The rows of M fall into several groups, which share some directions, and each row is roughly a mix of its group's hidden directions.
M (107 x 10):
[[ -4  16   7  13 -21  -1 -19  18 -16  -1]
 [-10 -25   0 -12  18 -12 -18 -11  -8  -5]
 [ 24  -6  -9  11  14 -12 -18   6  -8  17]
 [-21 -17   3   3  -1  -2   8   2  13  30]
 [ 15 -15   4  11  -6 -20 -23 -16  -2  -9]
 [ 12 -17   9  15  17  -4   6  15 -17 -17]
 [-16  12  -3 -10  11  17  25  14   3  11]
 [  5   5  -9 -28   3   8  18 -21   3 -10]
 [ 10 -19   4  13 -26 -15 -14  -5  -7  -9]
 [ 21   2  -7  18  13  12   7  14 -17 -14]
 [  1   8   3  22 -15   7 -22  22 -10  -4]
 [ 32  -4   6  13 -17  -3   7   6  14   3]
 [ 12  28   6  11 -24   5   1  11  -7   5]
 [  9 -18  -2   8 -23 -13  15   4  19  -7]
 [ -2   1 -12  -1   5  11  27  -2  29   3]
 [ -3  -2  -4  -4 -16 -14 -13 -14  20  25]
 [-10  12  -5  27  -1  17   0  21  -5 -10]
 [ 13  10   8   2 -21  13  20   0  22  -8]
 [  7  -1  -6  -2  25  11  32   0  -1   2]
 [  6 -12 -15   5   1  -5   7 -11  31  18]
 [  1   2   9   8  10  -8  -6  14 -33 -16]
 [  1  -1   3   5 -19 -14 -36   1  -2   3]
 [  6 -17  -1 -20  23 -10   5 -22   7   2]
 [  5   3 -23  -6  20  12  11 -19  10 -11]
 [ -5  24  -5 -13  24  19   5   5   8   6]
 [ -5 -26   2  -6  16 -14 -21  -8 -13  -4]
 [  4   3   5  20 -22  14 -15  22  -3  -4]
 [-10  14  -8   2  -5  25  24   7  -1 -17]
 [-29   0   6 -13  -1 -17  10  -8  17   9]
 [ -2 -10   4   5  11 -30 -12  -5   4  23]
 [ -6  21   0  16 -23   9  -7  20 -10  -3]
 [  7  -2  -2   4  -6  10  27   1  30   4]
 [-13  -9 -29  -3  18 -13 -14  -2  -2  11]
 [ 10 -21  11   6  -1  -4  33   4   2  -9]
 [ -2  15 -25  -5  18   4 -20  -3   0  16]
 [-13  11  -6  -5   1  26  16  15  10  15]
 [ -4  33 -18  -1 -17   7   8  -4  -4  -4]
 [  3   9  -5  -4  23  18  30  -2   2   1]
 [  3   0   1   1 -20  -3 -36  -1  -1 -12]
 [ 13 -14   3  11  20   4   4  13 -20 -20]
 [ -9   6  -5  -8  11  17  33  -3   9  -7]
 [  9  -3   4   8 -17 -15 -34   3  -3   6]
 [-18 -24   0 -19  17  -5  -9 -14   2  -5]
 [-14  18  -4 -14  21  16  12   8   7  14]
 [-12  14  -4  -8  12  22  21  13   7  12]
 [ 20   2   4   9 -14   0 -24  -3  -2 -25]
 [  7 -23  11  -3  13 -22 -14  -6   5  15]
 [  5 -27  12  -8  14 -19  -5  -9   8  14]
 [-22   2  -1  -6   9  14  -1   6  18  28]
 [  6  -6   6   7  -9 -16 -35   3 -11   6]
 [ 22   8  -7 -16 -17  -1 -22 -15  -2  -2]
 [-21   2  16  13   2 -21  -1  15 -11  16]
 [  9 -18   2 -23  14 -11   5 -22   9   6]
 [  8 -15   0 -23  11 -11  10 -23  12   7]
 [ 18 -24   1  13   8 -21  -6   8 -12   7]
 [  3  -2  -6  -2  -1  10  36  -1  19  -7]
 [ -5   2  -2  34  -5   4 -11  22   2   5]
 [ 15 -21  -3  11  22   6  16   8   1 -15]
 [ -1  -2  14  10  -7 -22 -25  10  -9  16]
 [  8 -16  17   5  10   7  16  15  -9 -23]
 [ 18   2   9   2  -1 -16  -9  -5 -13 -31]
 [  9 -16   0  15 -34  -1   2   3  -8 -10]
 [-14   9  -2  -5   4  21  25  15   7  14]
 [ 19 -17   1  17 -16 -13 -15 -14  -3  -9]
 [-11  -2  -3   4  -3  20  25  11  12  21]
 [  3  -1  28   3 -30   1   2   2   2 -14]
 [ -3  14   2   2   0  -8 -23   4 -33  -3]
 [ 24  17   3  17 -22   7   1  11  -1   6]
 [ 11  -4  12   9 -12 -14 -32   4 -12   6]
 [ -6 -12   3   2 -31  -9 -25   4  -6  -5]
 [  9  -7 -12 -20  16  -6   8 -27  11   3]
 [  6 -10   7 -30  -1 -10  15 -20   7   6]
 [ -3 -17  16   2  12 -26 -15   1  -4  15]
 [ -3   5  -1   1   5 -13 -27   1 -31  -1]
 [-17  -6  25  10  -6 -13   0  21 -10  11]
 [ -8 -10   3  -9   5  10  27  -3  27  -5]
 [-19  14  -7 -12   5  22  10  14   7  17]
 [-10  18  -2 -10  23  18  14   8  10  11]
 [ -6 -11 -34   1   6 -15  -7   0  13   9]
 [ 21 -14   1  13 -11 -18 -10 -15  -9 -15]
 [ -6 -17  12  -7  22 -25  -3  -8  -1  14]
 [  0   7  -2  -5  11  18  35  -2   9  -5]
 [-15   8   4 -13  31   1   3   0  11  17]
 [ -1  -1  13   4 -20 -12 -33   1  -8  -1]
 [  9  -1  30   5 -27   1   0   3  -1 -12]
 [  4   7   7   6  -9 -16 -26   4 -25   6]
 [-10   0  -3  -9   4  13  29  -2  26  -3]
 [ 12 -20  -5 -12  16 -11   2 -20  16  10]
 [ 21  16   8  20 -19   1  -1  15  -9   4]
 [ 15  11 -20 -15  -1  18   1 -17   2 -18]
 [ 13  -7  -7 -27  11  -6   1 -27   5  -1]
 [  2  -2   0  10  11 -19 -20   6 -30  -2]
 [-24 -12  -4 -23  18   2   0 -14   4  -8]
 [-19 -12   4   6  -2   8   4   6  20  28]
 [  4 -20   3   7   2 -23 -23   5 -17   5]
 [ -7  12   3  -8  32   8  19   3   9  10]
 [  8  -8  -3   9   6 -16 -28   0 -24   3]
 [ 14 -17   0  15 -23 -11 -18 -10  -4  -8]
 [-12  -3  -7   5 -13  23  12  10  12  23]
 [ 15  -5  19   6 -21   4  23   3  11 -11]
 [ -3 -10  13  -1   3 -16 -23   2 -28  -5]
 [ 13   1  15   8  -2  17  20  17  -6 -20]
 [ -7  17  -5 -12  26  13  21   4   2   9]
 [-15  15  -2 -11  11  18  22  15   3  10]
 [ -5 -20  13  -6  26 -21  -7  -6  -4   7]
 [ -7 -13  -9  -9  -2 -12 -14 -19  21  19]
 [ 14  -1   3   0  -2 -18 -26 -12 -10 -20]]
Each list below has one row that fits no group; the rest each fit one group, if only roughly. Name that row.
  k_155: [ 0  8 -9  3  1 29 17  5 16 17]
  k_315: [  0  10 -11 -20  11  14  10 -15  -9 -24]
  k_674: [-11  -3 -12   0  -1 -13 -36  -2  -7   6]
  k_106: [ -5  -1  12  -9   3 -32  -9  -7  -6  20]
  k_338: [-16 -15 -14 -16  24  -2  -6 -17   2  -4]
  k_874: [-14   4  -1   1   4  21  15  12  16  23]
  k_502: [ 17   9  21   9 -24   9  11  14   1  -5]
  k_747: [-11 -21  -8 -22   4  -8  -7 -23  -1  -9]
  k_170: [-20  10 -23 -10  11   0 -22  -7   0   8]
  k_667: [-15 -10   2   4  -8  18  20  13  17  17]
  k_993: [  3  14 -18  -4  13  17  25  -3  15   4]
  k_580: [ 16  -8  -4   2  -7 -19 -22 -17 -12 -14]
  k_880: [-10   8 -26  -3   4  -4 -28  -4   5  13]
  k_349: [ 14  -6   4   1   9 -26 -20 -17  -8 -11]
  k_507: [ 17   5   6   9 -15  -6 -34   4  -1   8]
 => k_747
  k_860: [  2 -18  19  19  -8 -10 -14  19   0  11]
  k_362: [-18  12  -3 -12  10  19  26  -7   6  -7]
  k_896: [  8 -20   3   8  -9 -27 -11 -13 -13  -8]
  k_197: [  9 -15   7  12 -28 -13 -11   1  -7 -15]
  k_576: [ 12   4 -14   0  -8  30  13  -3   9 -18]
  k_477: [ 10 -15   0   8  -7 -22 -30   4  -6   7]
  k_583: [-28  10  -4   4  21   1  22   3  -3  -2]
  k_11: [ 19   8   3  21 -12   6  21  15  12   4]
  k_594: [-14  -6 -23 -15  24   7  -5 -15   0  -5]
  k_359: [  2 -15  -9 -16  -3 -12  -5 -32   9   4]
  k_543: [ -9  14 -18 -12  11  17  20  -7  17   0]
 => k_359
  k_897: [ -2   4  -2 -21   3  17  26 -10  -2 -19]
  k_656: [  3   0  20   2 -29   4  15   1  12 -15]
  k_300: [-11 -21 -14  -9  26  -9  -8 -14  -1  -3]
  k_171: [ 12  -6  24   7 -29  -5   1   6   8  -9]
  k_720: [ -1 -20  13  12  16 -21 -10   4   6  18]
  k_280: [ 16 -17   7  10 -12 -22 -22   5  -7   5]
  k_595: [ -5 -22   7   5  25 -17   1  -1  10  16]
  k_104: [10 17 -7 -2  6 19 26 -2 18  3]
  k_192: [  2  10   0  -5  36 -10  14   4  -1  12]
  k_50: [ -1 -24  12  15  21 -13 -15   7  -2   7]
  k_294: [ -9  17 -11  -9  18  20  23  -6   5   0]
  k_380: [ 12  11   1   8 -23   1 -27  10 -13  -5]
 => k_192
  k_120: [  6 -13  -4 -19   8  14  23 -15  13 -11]
  k_460: [ -7 -16 -11 -10   9   4  13 -13  30   6]
  k_914: [  2  -5  20  -2  -1   4 -15  11 -27 -18]
  k_590: [  3 -13  -7 -15  15  -4  20 -20  18   9]
  k_466: [ 17  -9   0   5  -7 -21 -17 -15 -13 -17]
  k_318: [-15 -14 -15 -14  28  -6  -3 -14  -2  -4]
  k_509: [-16  13 -21  -8  27  12   4  -4  -3   8]
  k_244: [ -1  19 -12   5   9 -11 -19   3 -28   2]
  k_286: [ -8  13 -22  -7  29  10   2  -3  -3  11]
  k_546: [  5 -14  20 -14  -2 -25 -12  -6  -3  16]
  k_337: [ 15 -19  22  13 -17  -3   8   7   7 -15]
  k_424: [18 -6 22  6 -3  7 30  3 -1 -9]
 => k_337
  k_216: [ 10   4   8  -1 -12 -11 -23   0 -11 -28]
  k_214: [ -8  19   2  19 -13 -19 -13  11  -7  15]
  k_452: [  9 -10  -3   8 -15 -18 -29 -14  -7  -5]
  k_824: [  3   1   1   3  17  -8 -31   3 -21  12]
  k_695: [ 13 -14   7   9 -14 -24  -3  -7 -16 -18]
  k_373: [-20   9   3 -10  13  12  23  14   8  14]
  k_603: [  1  -1  -3   4   2 -14 -36   3 -13  13]
  k_782: [  7  -2  -1   4  30  -4 -13   5 -24  13]
  k_133: [  4   1  -8   2   1  -9 -33  -7 -23   7]
  k_754: [ 12  -9  -9  -2  24  -2  23  -6 -20  -7]
  k_916: [ -5  14  13  -6  -6  20  28  -2   8 -13]
 => k_754
  k_600: [-18   2  13   8  16 -20 -15   7 -18   5]
  k_181: [ -4   9 -19  -6  24  14  23  -3   6   5]
  k_542: [ 14  23   0  11  -8  10  -6  13 -25  -7]
  k_334: [-15   5  -3  -7 -13  13  27  -3  16 -15]
  k_368: [-10   0 -18  -2   9 -14 -32  -2  -6  11]
  k_530: [ -3 -14  18  21  -7  -7 -15  22   1  10]
  k_495: [ 17 -22   0   3   5 -15 -11 -20  -3 -17]
  k_518: [ -4 -28  -4  -9  11  -6   2 -14  24   7]
  k_895: [  4  -6  23   6 -18 -12 -24   3 -13  -4]
  k_95: [ -7  10 -24  -5   4  -5   2 -16  20  21]
  k_485: [-14  12   5  18 -10  14  13  22 -10 -10]
 => k_495
  k_851: [ 10   3 -18   0  29  10  20   0   3  11]
  k_875: [ 13  -2  -9   4 -20  28   8   4  17  -7]
  k_825: [-11  -4 -25  -8  18   6   9 -14  21   5]
  k_766: [ -4   8  20 -13 -17  15 -13   5 -19 -13]
  k_32: [ 10  -9 -19  -3  14  16  13 -16  20 -10]
  k_303: [  7  23  12   6 -25  13  12  14   0  -1]
  k_882: [14 -3 -3 -9 23  5 30 -8  6 -1]
  k_668: [ 15 -20   4 -20  -6  -5  10 -16  19  10]
  k_165: [ -7  11 -20  -6  26   4 -17  -3  -8  14]
  k_428: [ 15 -18 -10 -16  14   1   6 -20  19   2]
  k_681: [ 18   9  12  18 -16   5  19  18   5  -1]
  k_188: [ -3 -17   6 -20  22  -7  18 -17   1  -6]
  k_473: [ 11 -12  -4 -23   9 -16  -7 -25   4   7]
 => k_882
  k_153: [-21  27 -12  -1  14  -6   7  -5 -15  -5]
  k_913: [ -7  -5   7  -5   2  10  38  -1   6 -13]
  k_682: [  7  -4 -15 -13  17  19  14 -15   7 -18]
  k_769: [-18  21 -10 -13  16  21  11  -7   2   0]
  k_651: [ -6   8   9  13   0 -23 -25   8 -14  12]
  k_488: [  4 -23  -7  -2   3  -6   2 -13  30  13]
  k_701: [  9 -26  14 -14   8 -16   3 -10  12  13]
  k_459: [ -7  11  11  14 -25   6  -8  24 -11  -2]
  k_85: [-19  18   2 -18 -16   7  11 -10  17   5]
  k_647: [-10 -11   3   3  27 -25  -2  -4   2  17]
  k_692: [ 0 -1 -5 -3 10 12 38 -1 12 -6]
  k_878: [-14   6   1  -8  17   7  32   9   2  11]
  k_159: [  9 -12   5   9 -11 -17 -32  -9   0  -8]
  k_664: [-13  22   8  19  -7  16 -10  21  -5   0]
  k_820: [ -8   9 -28  -1   7  -5  -1 -13  17  20]
 => k_664
  k_220: [ -1  14   9  -2 -16  -6 -27   2 -25   0]
  k_944: [-13   6 -11  -4   2  -8 -36  -3  -9   9]
  k_956: [-11  12  -1 -10  22  21  24  -4  -3  -2]
  k_431: [ 16   2 -24   2  26   4   9   2   8  15]
  k_648: [ -2  13  -8   5 -17  25  22   8   7 -12]
  k_689: [ -5   5  -3 -10  23  12  29  -8  12  -2]
  k_344: [-17  -9 -16 -20  20   2 -10 -19   0  -3]
  k_399: [ -7  20  -2 -12  18  23  11  11  11   7]
  k_767: [  0 -26  12 -15  21  -6  12 -12   7   1]
  k_25: [ 27  -5  15  12  -9 -11 -19   6  -9   7]
 => k_689
  k_305: [ 18  15  18  11 -22   5  11  15  -4  -3]
  k_483: [ -2  11 -23  -4   9  18  21 -12   6 -14]
  k_901: [-17   0  13  24   0  -9  -3  24 -11   6]
  k_941: [ 13  -1   1   7  17   7   0  11 -28 -20]
  k_413: [ 17 -17 -10 -15  12   3   3 -22  17  -2]
  k_830: [-15 -13  21  -4  15 -24  -1   3 -13   9]
  k_567: [  1  10 -15  11  -8  27  18   6  10 -12]
  k_79: [ 11  17 -11 -12  -6   4 -22  -5 -15 -20]
  k_146: [ 12   7   6   0   4 -14 -21   0 -31  -5]
  k_420: [ -4   1 -12  -2   2   7  22  -8  32  10]
  k_569: [ -6 -14  -2   4  14  -5  20 -10  10  29]
  k_43: [ -5 -25   8   7   6 -28  15  -6  -6   7]
 => k_146
  k_898: [-20  18 -13  -9  15   8 -21  -5  -9   8]
  k_704: [ -3 -19   7   5 -24 -20 -19  -3  -5  -5]
  k_519: [ 10 -21   2 -12  -3  -3  19 -11  21  16]
  k_175: [-15  18 -19 -10  21  11 -11  -6  -6  10]
  k_38: [  5   9  11  -2  -1  19  32   0  11 -10]
  k_779: [ 23   3   2   6   7 -11 -14 -10  -9 -27]
  k_832: [ -2   2 -11 -13  11  13  30 -14  11  -9]
  k_526: [ -6 -23 -15  -4  19 -10   2 -13  19   7]
  k_366: [ 11   0 -15   8  -8 -21 -29  -4  -8   5]
  k_845: [ 6 -1 -3 -1  8 12 38  1 11 -4]
  k_124: [  6  25   6   2 -20  18  17   9   7  -2]
  k_535: [-16  -6 -19 -16  25   9  -3 -15   4  -2]
  k_456: [ -5  12   4  19 -13 -16 -22  13  -9  13]
 => k_366
  k_271: [-14  19  -5 -13  18  18 -11   5  13  14]
  k_439: [ -4  24   7  -3 -14   8 -30  -2  -3   2]
  k_128: [-11  18  -7  -5  15   4 -29  -2 -12  10]
  k_520: [-20   0   0 -11   8  13  31  -5   4 -12]
  k_339: [-13   5   6   9 -10 -12   1  13 -11  32]
  k_2: [  7 -18  15  13   0 -14 -27  10  -3  11]
  k_532: [  4 -15  21   1   6   0  -7  10 -25 -19]
  k_608: [ 21 -15  -6 -17   5  -8  -7 -23  13   7]
  k_634: [ -3  -7   2  -3   1   8  39   0  11 -11]
  k_760: [  8  -8  16   6 -32  -5   8   3  14 -12]
 => k_339
  k_799: [-20  12   5  14   2  16   8  22 -14 -11]
  k_393: [ -6  13 -15 -12   5  18  25 -11   2 -15]
  k_487: [  9  -4 -11   2  25 -10 -18   0 -18  16]
  k_582: [-20  -5 -14 -20  23   0  -9 -16  -4  -2]
  k_378: [ 18  14  12  18 -13   6  10  20 -11  -7]
  k_341: [  8   9   5   2  -2   8 -18   9 -33 -12]
  k_375: [ -1  -2  19   6 -22  15   7  23  -8 -11]
  k_471: [  4 -16   6  -6   3 -15 -23  -6 -24 -14]
  k_400: [ 19 -18   6  15 -10 -20 -16  10  -3   8]
  k_350: [ 12 -13  23   8 -27 -10   1   4   1 -12]
 => k_471
  k_575: [ -7 -13  -4   0   1   3  37   1  12 -12]
  k_671: [ 14  -5  -7   9  -2 -16 -33   4  -5  14]
  k_116: [ -2  -5  29   8 -21 -22   3   4  -5  -2]
  k_632: [ 11 -18   7   6  -4 -20 -18  -2  10  22]
  k_288: [ -9   5  14   8 -11 -24 -15  12 -11  18]
  k_27: [ -9  14 -11 -10  18  20  25  -5   6   0]
  k_163: [ 10 -16 -10  -8  13  17  19 -11  19  -6]
  k_241: [ 14  -8 -12   1  13   4  33   0  14   0]
  k_185: [ -7  17 -16 -10  22  19  17  -4   6   4]
  k_442: [  8  -2  -9  -9 -11  26  22  -4  14 -14]
  k_968: [-12  -8  -2 -11  -9 -14  -8 -17  23  20]
  k_434: [-10  -4 -12  -1  20  18  25  -5   9 -14]
 => k_116
